Turns in one plane each, and the order they were made in; the first pair answered:
Q_796:
[ -5.0  -2.0  10.6   8.3 -11.0   4.1 -39.3  14.0]  ->  [ -9.9 -15.9  12.7  12.4  -5.2  12.4 -27.7  17.3]
[-17.6 -37.2  24.9  -0.8   9.5  27.3   0.3   0.4]  ->  [-10.0 -25.9  19.6  25.1  -9.9  22.9  17.8 -22.8]
[ 19.1  25.7 -38.7  -2.2  12.3 -38.5  13.9  50.4]  ->  [ 13.6  13.2 -36.8  -0.7  20.3 -30.1  19.0  57.9]
[ -7.9 -19.1  -2.6  -6.9 -15.0  -1.5   8.5  -7.6]  ->  [ -6.8  -9.7  -2.3  -6.8 -20.1  -7.4   7.8 -10.6]
Q_608:
[ 32.2 -35.8  55.2   7.6  29.1  55.4 -18.7   0.9]  ->  [ 25.7 -36.1  60.6   8.8  20.6  57.6 -20.9   5.3]
[-14.1  -4.6 -11.6 -16.2  -2.8 -11.1  -6.4  17.6]  ->  [-20.0  -2.1  -8.1 -15.1 -10.0  -9.9  -8.3  13.2]
[ -3.7 -10.5   6.8 -26.5  21.0   9.2 -17.5  32.7]  ->  [-13.9  -5.7  15.1 -21.6   4.3  12.4 -21.4  30.3]
[ 18.0  -7.5  -3.2   8.0  25.8  18.2   9.5 -27.5]  ->  [ 14.8 -12.8  -5.9  10.1  34.6  20.0   9.6  -7.6]
Q_871:
[ 38.0  17.7 -17.7 -19.4  24.5 -20.2 -16.4  -3.6]  ->  [ 15.6 -31.9   8.8 -31.1  30.9   9.5   7.3 -17.1]
[  0.7 -14.1  10.2 -34.6  20.6  -0.1  -4.4 -10.5]  ->  [  9.7   0.2  28.7  -5.4  -6.9  16.2 -13.4 -21.3]
[ -5.0  -1.3   7.5  -9.2  -9.1   1.7   6.9 -18.2]  ->  [  4.4  14.4   0.1  -4.5 -11.9 -10.2  -2.5 -14.6]
[-10.5  -6.0  22.6  -2.4 -29.7  13.8  -0.2 -35.9]  ->  [  8.5  34.6 -10.6  -1.1 -22.9 -18.8 -21.1 -16.0]
Q_322:
[  3.7  12.7   2.9  20.4 -15.8   3.8   0.8 -14.8]  ->  [ -4.3   1.7 -18.4   3.4  11.4  -6.5   2.0  21.8]
[ 25.5   4.6 -14.9  -6.1  10.0 -12.5   8.5  -7.9]  ->  [  9.0   5.8  -0.7 -29.5   2.9  -7.7 -11.6  -5.1]
[ -7.8   3.1  -1.5   8.4 -16.7   5.9   5.3  40.8]  ->  [ -6.1  10.7   8.7  13.6 -31.0  11.1  -0.7  23.2]
Now pairs of rows:
(2 to 4 turns a pair)
[ -2.0 -15.6 -26.6  -4.4  21.8   1.8  16.0  -2.9]  ->  [-25.9  -9.4   8.6   4.3 -18.9  21.4   0.3 -16.1] => Q_608 then Q_608 then Q_322
[ -1.7 -12.2  -4.5  24.1   9.6  11.4  11.4  28.9]  ->  [ -6.2 -22.3 -15.3   5.8  12.4  -4.0  30.6  -0.8] => Q_796 then Q_871 then Q_796 then Q_871
[29.2 13.4  7.6 -7.0 19.7 -4.2 -9.9 41.2]  ->  [ 3.9 -5.6 37.2  3.5 -1.1 20.9 -7.3 35.5] => Q_608 then Q_871 then Q_871
[ 39.6  49.8  -9.2  11.5   9.3  -6.4 -14.9  -5.9]  ->  [ 39.6  37.3  10.5   3.6  20.1  10.8 -27.8   2.1] => Q_796 then Q_322 then Q_608
[ 28.3  25.6  13.5  18.8 -25.8   0.7 -13.8 -30.2]  ->  [ 35.1  14.0   3.3 -13.4  23.6   1.9 -34.9  19.5] => Q_608 then Q_796 then Q_608 then Q_608
[ 21.2 -10.8  20.9 -44.4  32.0  24.2 -22.0  34.3]  ->  [20.6 -6.8 12.4 37.6  8.3 37.6 17.8 50.8] => Q_796 then Q_871 then Q_322 then Q_796
[  1.0  34.1 -19.3   3.3 -10.9 -25.8  -7.5  24.1]  ->  [-32.0 -13.4  28.8  -6.2 -18.4  13.3  -1.6  15.7] => Q_871 then Q_871 then Q_322 then Q_322
[ 18.1  21.2   9.6   5.0 -10.1 -11.7   3.3 -34.9]  ->  [ 21.5  19.0  11.5 -10.5  -1.1 -10.2  -8.6 -32.9] => Q_608 then Q_322 then Q_322
[ -1.5 -32.7   3.6 -15.0  25.5   6.1   6.6  18.4]  ->  [14.6 -6.4 31.4 22.4 -8.3 22.7 -6.0 -7.8] => Q_871 then Q_608
[ 14.4  44.8   2.3  -6.4 -10.6 -11.2   4.6 -15.3]  ->  [ 17.0  44.2 -10.4  -4.4   2.7 -13.7   4.4   8.6] => Q_322 then Q_871 then Q_871 then Q_871
[-30.1 -14.3  18.7  32.2 -44.5  10.0  -1.3  14.5]  ->  [-13.6  17.2  -9.4  31.7 -40.3 -17.6 -15.0  34.8] => Q_871 then Q_871 then Q_871 then Q_871
[-44.6 -42.0  24.5 -25.1   3.9  19.2   1.1  20.9]  ->  [-22.6 -46.7   0.3 -27.4  35.8   5.2  17.8  25.0] => Q_322 then Q_608 then Q_608 then Q_322
[-20.5 -21.8  28.0 -42.0   3.4  20.8  -9.7   6.3]  ->  [ 15.0  24.0  28.7  -8.3 -26.3  16.4 -25.1 -20.2] => Q_871 then Q_608
[  0.2  31.6  -7.0 -15.7   7.3 -10.9 -29.6  29.7]  ->  [ 24.8  16.9  22.8  10.2  -7.2  16.1   0.1 -40.8] => Q_322 then Q_796 then Q_871 then Q_322
[ -1.1 -11.9  11.6   3.1 -16.2  -1.5  20.9 -32.6]  ->  [  2.7  -2.4 -18.5 -17.0   3.7 -28.3  16.8 -15.5] => Q_871 then Q_871
[ -1.9  -3.0 -26.0 -23.8  18.4 -14.5   8.3   8.8]  ->  [ 13.8  -7.0  -8.9 -29.6  27.1   0.9  -0.9 -13.4] => Q_322 then Q_608 then Q_608 then Q_796
[ 45.2 -14.1  23.0 -35.4  56.6  14.1 -33.7 -12.1]  ->  [ 19.0 -48.5  31.2  -4.9  58.4  38.1  -5.8  17.1] => Q_796 then Q_608
[ 29.9  27.4  -9.6  -0.7  28.2  -3.0 -20.5  34.9]  ->  [ -4.6 -20.6   8.9 -18.2  34.8  17.7  -5.4  39.3] => Q_608 then Q_871
[  8.0  12.2  18.6  42.6 -25.1  -0.5   5.8 -15.8]  ->  [ 32.6   8.3   4.9  38.3   0.5  -8.0  15.9 -19.5] => Q_608 then Q_608
[ 18.0   5.0   9.4   3.9 -21.7   5.9   4.2 -41.6]  ->  [ 28.2 -16.7 -13.1  -8.5  29.3  -5.0  18.5 -13.5] => Q_608 then Q_871 then Q_871 then Q_608
[-18.3 -28.8  32.3 -17.0  -3.5  29.4 -13.0 -11.4]  ->  [ 14.5  36.7  -6.7  24.7 -26.5  -4.5 -24.9 -10.0] => Q_796 then Q_871
[ 10.8 -31.1  14.1 -21.4  17.6  13.5  17.1   3.6]  ->  [ -4.6 -31.6   5.3 -31.5  10.7   8.1  14.5   5.4] => Q_796 then Q_322
[ 25.3  -1.9   7.9  27.9  -0.7  23.5   7.3 -19.1]  ->  [ 20.8  -6.7 -25.1  19.3  24.4   1.1  20.8  10.5] => Q_796 then Q_322 then Q_796 then Q_796
[-39.8 -35.8   0.0 -15.2  16.8   4.0  15.6  24.5]  ->  [-12.5 -17.3  24.6   9.2 -18.5  14.2  21.7 -48.3] => Q_322 then Q_608
[ 13.5 -23.3   2.8 -14.2  19.4   2.8  13.4 -28.3]  ->  [ 28.8  16.5   7.3  29.2   0.4   8.9 -11.5  10.9] => Q_871 then Q_322 then Q_871 then Q_871
[ 21.5   2.0 -25.3  40.4   5.7  -9.6  35.2  -8.3]  ->  [-20.4   9.2   5.3 -42.8 -19.9 -16.5 -28.4 -23.0] => Q_322 then Q_608 then Q_608 then Q_608
[  9.0  12.3 -46.8   4.1  23.5 -32.2   1.6  31.6]  ->  [-19.2 -50.7   3.8  12.4  17.7  18.6  32.2  12.0] => Q_796 then Q_871
[-20.0  12.7 -57.1 -35.8   7.3 -43.5   7.0   1.8]  ->  [-53.1 -34.9  14.2 -14.9 -30.4  18.6  25.1 -34.0] => Q_608 then Q_608 then Q_871 then Q_608
[ 39.8  -7.4   6.5 -29.6  51.1 -20.3  -7.4   5.0]  ->  [ 44.2  -2.5  -2.5 -22.2  51.5 -32.4   6.0  -9.5] => Q_871 then Q_796 then Q_871 then Q_871
[  6.1  22.3  -5.7   6.2  29.2  -0.1 -38.5  46.4]  ->  [ -0.1  -3.2   9.5  38.7  23.2  24.5 -10.8  44.5] => Q_796 then Q_871 then Q_871
[ 15.8  12.8  -0.5  21.3 -19.4   4.8  10.2 -19.4]  ->  [  6.2  12.5 -29.2   6.8  -5.2 -17.0  17.8   0.0] => Q_322 then Q_796 then Q_796 then Q_796
[ 16.8  -6.7   0.9  -4.8  38.3  28.6 -28.1  56.4]  ->  [  7.5   8.6  27.2  17.0  -4.4  44.9 -43.1  38.7] => Q_871 then Q_871 then Q_608
[ -0.3   0.6  36.8 -30.3  -1.4   1.8  -5.7 -24.0]  ->  [ 22.2  25.8  18.4 -19.3   6.3 -10.2 -12.6 -20.2] => Q_871 then Q_608
[-11.4 -42.8   6.8 -20.7 -28.3  15.9  20.9 -47.1]  ->  [ 16.1  19.3 -16.0  -8.6 -52.5 -14.4 -13.0 -50.5] => Q_796 then Q_871
[ -4.1  37.4   0.5  30.6 -54.1 -14.5 -13.5  -2.9]  ->  [ 21.9   3.2  14.5  15.5 -24.0  -3.7  18.3 -64.3] => Q_608 then Q_796 then Q_871 then Q_322
[-23.5 -50.7  -4.1 -37.9  26.6  -2.1  39.8 -27.3]  ->  [ -6.9 -25.9 -34.3   7.0  44.4  -6.9  32.3  49.4] => Q_871 then Q_322
[ 11.3  13.2 -19.0  -4.1  31.7  -9.7  10.1  24.2]  ->  [ -8.6  23.8  25.0   1.2 -21.2  12.8 -15.2  -6.7] => Q_608 then Q_322
[-30.3  -4.9 -25.7  -9.8   8.6 -24.1  12.4  27.2]  ->  [ -8.3  28.0 -24.6 -17.6  -3.4 -32.7 -15.9   8.7] => Q_322 then Q_871 then Q_322 then Q_796
[-36.2  -1.4  11.8 -35.5  -1.6  -1.9 -35.9  58.8]  ->  [-36.9   6.8 -13.8 -46.3  -0.2 -26.8 -24.7  47.3] => Q_608 then Q_608 then Q_322 then Q_322
[  0.3  12.7   5.4  -2.3 -16.9 -20.9  -3.8 -12.9]  ->  [ 9.8 -4.3  9.8 24.9 -0.2 -3.1 10.1 11.6] => Q_796 then Q_796 then Q_871 then Q_322
[ 34.6  65.9  13.0  19.9 -35.3   7.6 -52.7  -3.6]  ->  [-44.3 -41.5 -11.2 -32.6  30.0  11.2   6.8  63.7] => Q_871 then Q_796 then Q_608
[-15.4  -6.0  11.3 -24.8  -6.7  30.3 -26.9   4.1]  ->  [ -9.9 -12.8 -14.3   3.4  11.1  26.9   5.1  35.0] => Q_871 then Q_322 then Q_322 then Q_796
[-26.7   3.6   7.0   3.5   1.6  12.8  -7.6  25.9]  ->  [-19.7  21.2 -16.6  -8.9  -2.5 -17.7  -1.3   5.2] => Q_796 then Q_608 then Q_796 then Q_871
[ 26.3 -10.2  14.1  10.5  27.2  23.2   3.6 -15.2]  ->  [ 26.2  -2.9  17.8  18.4  11.7  23.8   1.6 -23.8] => Q_608 then Q_322 then Q_322 then Q_796
[ -9.8  23.9 -34.9  38.8 -23.7 -25.4  35.4   5.6]  ->  [-11.1  -2.9  -4.9  37.6 -29.0   0.2  51.3 -34.2] => Q_322 then Q_871 then Q_322 then Q_608
[-17.7 -33.1   1.8 -35.0  16.6  -7.0 -10.2  23.3]  ->  [  3.1  -3.5  18.4  45.4 -29.5  11.2   5.6   4.3] => Q_796 then Q_871
[ 23.2  39.6 -46.6  24.9   6.4 -20.9  40.7  -3.5]  ->  [-14.2 -33.8  -8.5 -40.9  36.6   8.1  47.5 -12.1] => Q_796 then Q_871
[  7.6  28.5 -20.2   8.5  -7.9 -14.0  -7.9  14.7]  ->  [ -6.6   9.1 -22.8 -18.9  11.6 -19.2   3.0  17.8] => Q_796 then Q_608 then Q_322 then Q_871
[ 30.1   6.2  26.4  13.6 -11.1  17.5 -50.5 -15.8]  ->  [  3.3 -32.7   4.5 -12.5  34.2  15.1 -27.9  37.9] => Q_608 then Q_871 then Q_796 then Q_608
[ 15.9  46.2  -7.3 -14.5  -6.3  -5.2 -34.6   9.3]  ->  [21.3  0.9  8.2 42.0 -0.4 31.4 26.5 -6.1] => Q_796 then Q_871 then Q_608 then Q_322
[  3.5  17.2  -5.7 -29.1  15.1 -19.7  -6.4  -6.8]  ->  [  6.1  10.6 -14.0 -16.9  27.9 -19.1   1.0  14.1] => Q_322 then Q_322 then Q_608
[-14.3   7.8 -18.0 -24.0 -18.4  -8.9 -18.6   2.2]  ->  [-10.4 -17.4  10.0 -18.7  -5.5  25.6 -15.9   7.2] => Q_322 then Q_796 then Q_796 then Q_871
[ 11.2 -32.5  10.6  -1.2  22.2  16.3  14.3  -3.7]  ->  [ 24.1 -17.7   2.9   9.8  14.9   7.6  19.7 -22.5] => Q_322 then Q_322 then Q_796 then Q_608
[-16.0 -16.9  22.5 -15.7  -7.3  13.2   2.6 -10.3]  ->  [  2.3  26.0   4.1  10.2 -24.6  -7.4  -7.7  -6.9] => Q_796 then Q_871
[-10.0  -3.3  15.4 -15.4  -6.8   5.9  -4.9 -36.7]  ->  [-10.3 -27.9  -4.4  -3.3  24.5   7.8  23.8  -3.2] => Q_871 then Q_322 then Q_871 then Q_608
[ 23.3  -6.1  -9.2  15.8  13.1  -9.0  47.3 -49.6]  ->  [ 35.2  13.2 -24.1   4.2  20.9 -25.9  29.6 -38.2] => Q_608 then Q_796
[ -7.0  -7.8  27.4  -6.3  -0.4   6.1   2.7 -21.5]  ->  [-22.6 -13.1  13.3   7.3   1.0   3.0  16.2  11.6] => Q_322 then Q_608 then Q_608 then Q_608
[ 34.9  -0.6 -31.0  -9.7  46.1 -12.5  15.0   5.7]  ->  [-18.2 -24.1  18.2  16.7   2.8  35.5   0.2  44.4] => Q_608 then Q_608 then Q_871
[ 35.4   1.2  -7.3   7.6  16.3   6.9  -2.9 -32.6]  ->  [ 33.1  22.3  -1.7  16.8   2.3   5.4 -22.4 -16.7] => Q_322 then Q_871 then Q_796 then Q_871
[ -5.0 -21.8  -9.6 -15.2  21.6  -2.2   9.2   4.2]  ->  [-23.7 -22.7   1.6 -13.0   4.2   3.8   1.0  14.1] => Q_608 then Q_608
[-20.9  25.8 -27.5   8.0 -37.7 -34.8  13.8 -19.2]  ->  [-16.3  28.6 -27.7 -30.0 -16.9 -40.7 -15.4  -3.2] => Q_796 then Q_608
[ -8.6 -15.8  19.0 -37.0  22.3   7.2  -8.2   1.1]  ->  [ 14.0  -9.5  32.7  -7.2   9.1  17.8   3.6 -31.6] => Q_322 then Q_608 then Q_322 then Q_322
[  6.0 -17.4 -20.6  17.8   7.7  -2.7  30.4  -9.3]  ->  [ 13.5   0.7 -25.2  29.3   1.4  -8.9  21.4  -7.8] => Q_871 then Q_871
